The rows of Z fall into 3 groups, and each row is roughly a mix of its group's hidden directions.
Z, 106 rows:
[[ 26   0  35 -10 -22  16   7  11  -3 -33 -25]
 [-18   2  -8   8  23   6 -32  16 -11  31 -35]
 [ 35 -12  -2   3  -7  14 -42  12 -20 -25 -13]
 [ 32  11  -3  37  -9  -2 -21   7  31 -12 -21]
 [ -3  14 -20  27  -5 -31  25 -20  34   4 -11]
 [ -9  -7 -34   8   4 -40  30 -27   1   4  -1]
 [-24  35  -4  18 -10 -24 -28 -10 -27  13  12]
 [ 19   5  31  20  -5  23 -39  22   9  -9 -13]
 [ 11 -15  11 -18 -12  25  13  22 -10 -45  18]
 [ -4  -1 -23 -30 -19 -10  32 -36  10 -14 -13]
 [ -7 -16  33  -8  -3  29 -23  29   7  26  17]
 [  2  14  -1   9 -21   5 -12 -11  13 -11  58]
 [-32 -10 -29   8  25 -21  -9 -17  -4  28  21]
 [  3  24  -1  -9  19   2 -39  -9  -9  37 -24]
 [  2  -2   8 -28  17  18 -12 -19  40 -29 -15]
 [ 14   2   8  -7 -31   8  31 -15  16 -31  30]
 [ 17  34 -15   0 -19  20  -3  24  30  15  24]
 [ 23 -14  15   0 -47  -8  29   4  -3 -23   0]
 [-25  14  18 -26 -21  36  -4  -5  13 -30  -1]
 [-17 -27  21  -1  22 -15   8 -28 -30 -22 -17]
 [-11  22  23   6 -44  18 -19 -12  -1 -18  20]
 [-23  42 -26   1  21 -27 -20  -1  -3   9   7]
 [-22 -37  -8   8 -29 -21  14 -12 -23 -17  15]
 [ 28  34   8  -5  26  19 -17  14  26   8 -18]
 [-10  -3   1 -11  19  -3  14  12 -13   1 -59]
 [-25  51  -7  -8  11   5 -18 -12  -2 -11  24]
 [  1 -26  32   2   8  23  -6   7 -27  30 -25]
 [  7  14   2  29   5   1  -9  44  17  35  -7]
 [ 11  22 -49  -3 -13   5  19  -2  28  19  -1]
 [-24  -9  -3 -31  14  -5 -16  -9 -21  46   3]
 [ -6  -3   5 -21 -10  28  27  11  28 -40   0]
 [ 15  25  -8   7 -19  19 -22  34  10  21  28]
 [-31  51  -6   0  11  -8 -24  -6 -16   2   4]
 [-35  35 -12 -11 -19  -1  -3  -4  10 -35  15]
 [-22  44 -16   4 -15 -13 -11  -9   7 -23  29]
 [  5  19  30 -22  12  33 -29   8  18 -21   0]
 [ -4 -20   9 -21  12  -1  42  12   3 -38  13]
 [ 10  15  -6  -7  11   3 -47 -10 -26  21 -25]
 [ 28   3   9  40 -14   7 -28  13  25 -11 -15]
 [  2   9  21  23   5  -3 -26  45  -5  28  12]
 [-20 -25   9 -11   0  -1 -34  -4 -40  26   0]
 [-11  -5 -28   6 -16 -23 -18  16 -21  42  12]
 [ -8  14 -20   0  44   9 -33   7   2  24 -17]
 [ 18 -40 -20   4  18 -30   5   3   0  30 -12]
 [ 10  15 -50   2  -6  -8  10   3  24  28  15]
 [ 28  12  19 -24 -14  31 -22  11  15 -29   4]
 [ -3  24 -34   2   3 -32  20 -33   2  -6 -19]
 [ 27 -30  -7  31  -1 -28   5   2 -13  27  17]
 [ 22 -28  -5  13 -33  -8  25   6  21 -23  19]
 [-32  42   1   9 -24  -4 -18  -3  -8 -14  24]
 [ -2   4 -11  22 -15 -18  11  12 -46  26  21]
 [  1 -13  -8  -7   0 -14  40  -4  -6 -51   2]
 [ 23 -21  14  35  18  -9  14   6  12 -19  33]
 [-23 -33 -17   3   9 -29 -11 -19 -34  12   3]
 [ 17  17 -15  -8  10  -2  38  -5   1 -48  -2]
 [-16 -10  -9  16  -9 -16  47  -3  29   5  23]
 [ 12  11 -21  23  18 -40 -17  -4 -13  32   6]
 [-17  43 -19   2 -12 -12  -2  -8  11 -29  29]
 [ 19 -25  11  39  16  -8   7   7  12 -14  36]
 [  1  18  -4  12 -30  -1  -1  -7  15 -26  48]
 [ 19 -26  10  28  16 -11  19  -7   3 -25  37]
 [-33  -6  -1 -32   7  -2   2  -7 -12  45  13]
 [ 11 -36   0  20 -40 -28  -7  -5  -8  15  -9]
 [ 18  13 -28  -1   8 -22  19 -20  -6 -41 -19]
 [ 34 -34   6  12  28   1   9   5 -13  34  -5]
 [-12   0   3 -14  34   4   4  13 -15  15 -50]
 [ -5  -8  -6  -7  38  -9 -13   2 -19  38 -31]
 [-14  35  -3 -19  39  24  16   4   2 -20   8]
 [-35  25 -13 -33  11   7   6  -1   6 -28 -23]
 [-26 -16   4   8  19 -11 -27   8 -25  24 -34]
 [-39  44   2 -15   9  15   2   8  -5 -24  -5]
 [  2   6   1 -12  11  23  30 -33  12 -35 -22]
 [-36  -4  27 -22  10   9  36   8  -2   5  24]
 [ 12 -22  31 -13 -18  42  13   4  15 -19  -7]
 [ 15  24  -2   9   4   5  36   9  44 -20   3]
 [ 26 -43  21  -4 -19  28   2  -7  12   3  18]
 [ -8 -17 -25 -23 -13 -10  18 -44 -16 -20   2]
 [ 12 -29  18   9 -48  -6  21   0  -5 -22   5]
 [-12 -20 -20 -16 -18 -20  15 -36 -30 -10  14]
 [ 12  -5  25 -29  15  37  -7  29 -13 -15  12]
 [  5 -25  33   5   4  20 -10   4 -27  32 -25]
 [ 13 -23 -10  -6 -18   5  35   4  25 -36  17]
 [ -7  38 -15 -10  17   7  -4  -7  20 -17  41]
 [-11 -38  -1  21 -31 -11  12  -3 -20 -28  16]
 [-21 -25 -21   1  18 -30   8 -25 -25  10 -22]
 [-15 -14 -21   4 -13 -23 -26 -26 -35  21  -9]
 [ 11  42 -18 -15  28  -9   5 -13  21  15 -23]
 [-21 -15   3 -32   7   4 -21  -5 -40  28   6]
 [-14 -28  -4 -16 -13  11  34  11  -7  -4  42]
 [-31  53   0  -3  12   6 -22  -1  -7  -1  15]
 [-35 -13  11 -28  14   3  26  -1 -24  18  24]
 [-12   9 -31   8  20  16 -41  10  -4  30   8]
 [  0  14 -41  15   7 -21  30  -1  -2  33  -7]
 [-20  -7  17   9   3  -5  44  11  38   2  19]
 [ 18 -33   4  35   2 -19  23  -2   6 -16  29]
 [  0   8 -45  16  20 -18  25  -8  -5  27 -13]
 [ 10  11  11 -16  18  14  38  21  33 -22  10]
 [ 38 -24   1  32 -14 -24  -8  -2  -2  26   9]
 [ 22   6  -3  -5 -21   7  27 -10  30 -25  35]
 [ -9 -13 -28  20 -14 -32  23  -2 -27  27  -2]
 [  1  23 -13 -12  40   0 -28  13   2  23 -27]
 [ 25   6  -2  -3 -22  12  22  -8  28 -27  36]
 [-12  31 -28   5  39 -27  10   8 -16   3  -9]
 [ 13  12  26 -10  15  23  21  28  34 -21   5]
 [ -9  25 -13  16  -3  12 -13  31   1  42 -23]
 [ -4   2 -34  29 -20 -35  10 -29   9   6  -8]]

One row of each group comes first, with its name. Which group is each row after those in?
[ -9  28   4  -5  25  17  33  22  -1 -26 -25]
V
[ -9 -41  30   1 -11  18 -15  28  -6   5  22]
N
[ -6  -1 -39  -7 -20 -30  12 -11 -21  24  21]
E

[ -3  -4   1 -25  -2  11  24 -41  14 -37 -11]
E
[-11 -10 -19  19 -16 -21 -28 -26 -33  19 -10]
N
[  1  17   5 -14  20   1 -43  -7 -16  31 -26]
N
[ 24  10   9  24  -5  13  18  14  23 -46   1]
N
[-23  47   5  16  -4  -7 -25  -6 -26   7  12]
V
[  0   9   4  36 -28  17 -29   2   8  34   9]
N
[ 11 -14  27  -2 -46 -20  28  11   6 -11 -12]
E
[ 35 -29  24  17 -30  15  -5 -15  -4   5  20]
V
[  1 -17  23   0  15   6  15 -28  10 -44  24]
E
[-13  -8  24 -25 -19  42   8   1  15 -28  -3]
V
[ 26  15  20 -21 -17  35 -23  15   7 -25   0]
E
